In the rows, zero is written as 128.
One turn moves every row onto another: examples first, then more rows asked:
j_793: [124 102 126  89 147 123 114 129 105 128 125 133 139 135  98]
j_235: [125 107 109 101 115 159 106 131 146 117 136 142 120 125 109]
j_180: [137 147 113 103 116 113 115 115 103 157 140 140 158 150 112]
j_738: [117  91 128 124 102 110 116  89 136 134 145 130 136 141 104]
j_15: [119 126 153 107 129 128 138 118 110 137 146 101 152 132 129]
j_783: [168 102 116 119 121 130 128 128 144 117 141 125 116 131 112]
j_656: [ 97 131 141 111 130 139 121 128 127 141 167 121 125 150  93]
j_299: [117 111 137 130  96 113 105 124 153 135 155 144 110 133 116]
j_959: [141 118 142  91 161 140 113 126 136 156 147 140 128 131  97]
j_497: [130 130 113 120  99 149 113 123 155 127 136 124 123 121 139]
j_224: [113 128 120 121 102  88 124 128 121 150 156 127 140 134 125]
j_35: [148 149 122 112 118 126 151 107 140 161 133 128 156 142 126]
j_285: [129 136 144  94 116 159 130 132 149 134 141 117 147 120 137]
j_340: [152 109 127 101 117 113 152 118 124 153 149 152 116 150 127]
j_406: [151 145 134 105 116 145 144 114 150 158 127 127 156 133 126]
j_462: [148 162 128 117  96 143 135 124 125 125 147 139 142 143 116]
j_371: [135  99 137 113 131 135 158 129 132 122 166 130 153 137 114]
j_212: [107 122 161  96 124 140 106 140 137 137 161 116 137 135 105]
j_686: [118  92 118  98 119 146 105 135 144 113 141 140 129 133  99]
j_105: [126 105 135  81 143 134 114 135 107 122 141 122 145 134 105]
j_967: [102 107 144 112 131 100 121 133 123 128 150 115 149 128 114]
j_22: [130 101 108 104 139 126 108 128 140 141 106 151 137 133 104]
j_236: [125 124 132 139 111 124 110 107 139 163 157 105 139 152 104]
j_330: [114 116 123 130  96 112 110 128 148 135 167 141 120 130 123]
j_369: [119 106 123 131 102 119 106 128 161 132 151 148 113 138 118]
j_275: [146 142 123 129 114  95 125 122 150 153 133 155 137 141 104]
j_833: [143 104 111 132  97 124 151 122 128 127 156 135 131 146 119]
j_357: [130 131 144  93 136 138 142 116 109 150 145 108 152 139 131]
j_970: [116 111 141 118 134 114  96 130 145 121 131 152 152 143  91]
j_808: [133 106 128  85 142 130 107 131 104 128 138 128 148 130  93]
j_177: [121  95 121 100 107 159 105 127 144 119 139 143 131 129 100]
j_116: [128 123 134 109 147 126  92 122 134 131 149 169 145 151 106]
j_630: [155 126 124 119 115 123 110 118 132 164 122 139 105 149 102]
j_812: [167 128 133  93 129 133 154 138 138 134 156 132 131 134 115]
j_707: [105 128 140  90 122 118 150 100 120 144 163 140 145 142 108]
j_190: [126 148 118 139 111 119 110 105 134 154 148 112 124 138 125]
j_170: [124 124 116 122 119 135 107  94 169 132 119 140 130 136 111]
j_714: [146 138 118 132 109  95 124 120 156 153 140 149 134 143 120]
j_754: [131 147 132  75 107 146 125 102 136 123 133 123 134 148 102]
j_192: [145 129 119 117 115  93 124 123 148 167 137 158 144 141 110]
j_342: [139 129 120 102 116 136 103  90 174 127 148 131 143 132 106]
j_828: [148 134 136 111 118 120 104 111 109 149 124 145 151 167 113]
j_132: [145 116 135 122 122 152 103 122 145 107 155 130 158 124 108]
j_102: [125 131 147 100 137 132 133 108 106 148 153 107 146 130 128]
j_550: [142 151 126 113 119 142 150 101 143 157 131 134 154 135 124]
j_817: [141 128 116  86 127 122 130 133 133 170 118 154 150 140 112]
j_295: [145  77 136 107 144 122 134 115 133 132 143 141 125 138 120]
j_795: [126 135 131  64 113 155 122 113 131 152 140 132 150 139 111]

j_177 -> j_299
j_357 -> j_105
Now these:
j_330 -> j_192
j_812 -> j_371
j_970 -> j_170
j_959 -> j_132
j_497 -> j_224
j_754 -> j_656

One turn moves every row onto another: examples first, then more rows asked:
j_687: [136 122 143  93 132 109 110 115  85 164 156 124 143 123 148 129 118 139
 137 114 142 113 156 138 104 119 144 125 131 145]
j_733: [129 121 140 114 101 134 133 137 118 110 133 133 109 124 139 111 113 121
 125 134 160 128 140 128 130 121 120  96 106 159]
j_262: [118 148 118 127 143 121 111 128 131 136 133 142 124 106 115 108 113 126
 121 109 121 113  93 145 113 100 117 126 141 109]
j_34: [ 88 117 142 111 129 103 110 126  89 141 127 146 140 110 133 108 103 107
 112 144 141 169 124 142 100 111 110 133 103 147]
j_739: [117 151 114 132 129 111 123 123 141 137 135 125 120  97 130 125  98 112
 122 108  96 119 116 133 111 105  96 117 136 129]
j_950: [145 119 131  95 131 112 138 119 123 156 129 135 139  98 126 125  95 104
 111 125 162 153 119 159  95 119 110  94 117 172]
j_774: [131 114 159  96 115 120 132 126 123 133 107 127 129 109 151 139 101 115
 118 149 166 147 137 147 129 131 114  90 120 168]
j_913: [120 124 123 135 151 138 136 113 120 123 138 126 121 131 120 124 106 126
 125 135 140  95 122 120 138 117  98 142 145 145]
j_642: [138 108 151  79 111  98 113 134 105 110 114 120 115 103 138 132 104 102
 115 134 162 151 141 149 129 135 124 118 117 141]
j_581: [127 142 134 130 134 115 139 134 143 127 132 118 145  91 126 148 133 120
 122 105 129 132 125 140 139 121 111 137 152 109]
j_89: [131 119 155  95 120 104 110 131 107 159 134 139 126 119 148 125 114 141
 131  97 145 105 154 136 109 136 152 113 129 130]
j_296: [ 96 116 156 121 123 124 124 142 110 112 123 135 112 115 131 127 106 111
 123 142 163 151 143 117 116 128 104 110 111 154]
j_473: [149 119 125  83 137 103 139 146 111 126 130 110 134 109 136 129  89  99
 118 141 164 139 143 160  97 124 118 113 129 158]
j_468: [108 110 131  99 107 106 114 131  89 148 127 148 143 129 134  98 116 120
 112 146 132 146 130 141 134 112 126 126  93 153]
j_349: [106 112 143 109 139 121 103 118 117 124 125 146 126 136 149 117 110 134
 109 149 114 118  95 146 137 119 110 156 132 113]
j_194: [117 127 141 127 140 116 137 111 127 154 109 117 143 108 133 152 120 116
 113 133 139  98 118 125 146 123  87 141 150 140]
j_338: [126 112 132 123 144 111 147 107 123 136 140 121 157 111 131 143 122 114
 110 123 128 131 126 140 145 131  98 172 145 130]
j_407: [109 131 135 122 138 119 135 143 123 127 133 140 125 106 137 107  88 104
 117 129 159 148 121 150  69 115 107 106 118 149]
j_658: [127 124 138 114 138 107 137 125 149 127 126 136 148 102 158 141 112 129
 105 122 119 134 105 166 120 134 111 160 146 109]
j_438: [107 115 139 109 126 103 108 120 132 136 127 137 123 124 154 122  99 109
 104 130  83 130 105 141 125 120  95 142 123 116]
j_123: [132 123 170  97 154 139 109 128 121 145 140 137 142 130 153 120 119 134
 121  99 132 110 144 148 119 142 139 126 138 114]
j_431: [133 141 141 122 133 116 122 111 144 144 120 125 127  87 133 143 124 110
 111 103 135 112  89 146 116 115  94 126 148 115]
j_961: [131 132 151 101 150 131 102 110 106 156 146 144 143 109 130 127 122 145
 126  88 129 116 147 136 121 139 138 136 132 132]
j_908: [123 117 148 100 145 111 116 118 127 153 124 126 148 117 151 152 124 117
 101 142 118 120  88 150 121 117  88 152 142 117]
j_125: [113 120 132 131 135 123 136 111 126 126 136 110 124 130 145 131  98 102
 120 139 106 111 135 119 139 116  83 136 135 145]
j_839: [133 133 152 107 159 139 119 102 107 151 145 132 155 120 159 117 108 142
 127 109 135 107 149 155 111 133 136 140 141 139]
j_186: [144 108 159  92 129 113 118 111 102 151 151 128 131 131 166 113 108 125
 126 105 150 108 143 154  94 129 145 124 132 131]
j_609: [126 127 122  86 121  80 118 133  94 146 109 126 144  89 122 116  97 102
 116 128 152 151 141 160 115 118 133 123 118 148]
j_541: [138 130 114 101 122 120 133 142 120 138 148 146 132 117 141  96  98 120
 115 130 141 138 112 162  81 106 122 105 105 155]
j_784: [121 113 152  85 119 101 110 130 104 161 114 134 150 107 129 126 117 104
 110 139 146 170 122 154 127 112 120  98 110 148]

j_186 -> j_839
j_581 -> j_642
j_349 -> j_541
Now these:
j_296 -> j_438
j_774 -> j_908

One turn moves every row onto another: examples first, then more rows asked:
j_182: [125 135 111 121 122 144 171 124 110 117 147 132 131 139 139 114 141 108
 122 112]
j_919: [143 122 125 153 139 136 118 129 111 103 121 120 110 151 139 148 119 130
 136 148]
j_501: [ 97 133 143 146 117 149  96 142 137 108 131 124 124 127 117 126 128 106
 127 128]
j_412: [135 125 126 149 145 126  88 132 114 110 127 140 105 137 135 125 145 121
 123 137]
j_777: [120 127 120 119 110 123 157  99 131 154 122 135 133 118 112  95 126 119
 141 108]
j_451: [105 116 129 134 135 104 105 150 113 123 142 124 138 139 145 111 144 123
 116 141]
j_737: [104 117 149 151 110 146 116 130 140 115 116 110 134 129 100 140 112 117
 135 133]
j_243: [ 99 125 147 149 109 142  96 130 143 124 121 124 130 121 103 122 117 114
 134 129]
j_440: [101 127 144 149 118 153 117 141 133  99 126 110 128 135 115 143 121 110
 130 133]
j_743: [116 138 114 116 119 130 145 116 121 137 141 146 126 122 129  89 149 107
 122 105]
j_779: [137 142 117 148 124 121  98 145 133 128 132 130 109 146 147 131 146 134
 115 151]
j_584: [136 122 131 145 125 102 124 121 145 141  96 105 113 139 111 147 134 140
 134 149]
j_668: [145 135 133 126 102 117 160 119 134 149 127 142 128 112 107 108 119 132
 135 102]
j_877: [128 134 119 115 128 119 134 103 138 144 146 127 120 103 129  97 156 120
 125 103]
j_960: [145 123 115 128 118 142 173 106 127 130 149 108 132 128 138 134 122 134
 132 119]
j_529: [136 140 120 145 127 120 128 139 135 119 115 103 106 153 142 154 132 136
 132 154]
j_616: [106 111 134 133 123 100 132 129 125 139 114  97 141 141 132 126 106 140
 150 148]
j_761: [128 124 117 123 111 138 185 106 120 134 127 120 136 136 122 121 118 120
 140 116]
j_430: [138 153 126 119 121 130 169 141 121 112 143 132 115 126 134 121 142 117
 124 103]
j_358: [136 155 126 119 110 121 144 132 131 136 142 149 116 111 127  97 138 122
 127  98]
j_17: [129 121 135 144 137 109  87 112 129 134 104 132 105 123 113 116 133 129
 141 135]
j_109: [111 113 126 138 128 116 132 148 109 117 137 106 142 154 152 134 118 132
 130 152]
j_470: [136 116 134 148 131 120 117 109 125 127  97 112 110 138 118 140 107 137
 155 145]
j_351: [139 131 113 123 131 139 152 118 121 120 164 125 126 122 144 120 155 120
 111 110]
j_258: [ 98 112 137 128 129  88 104 131 128 145 118 116 137 128 126 103 132 129
 135 139]
j_261: [136 124 128 149 121 102  94 128 143 149 113 133 116 131 117 124 148 137
 116 145]
j_530: [134 127 122 119 115 123 156  91 143 154 131 110 126 109 123 112 122 135
 146 111]
j_571: [146 133 133 126 113 126 186 127 125 125 129 125 126 126 113 133 124 128
 132 108]

j_743 -> j_777
j_412 -> j_17
j_668 -> j_571
Now these:
j_451 -> j_258
j_877 -> j_530
j_737 -> j_440
j_584 -> j_529

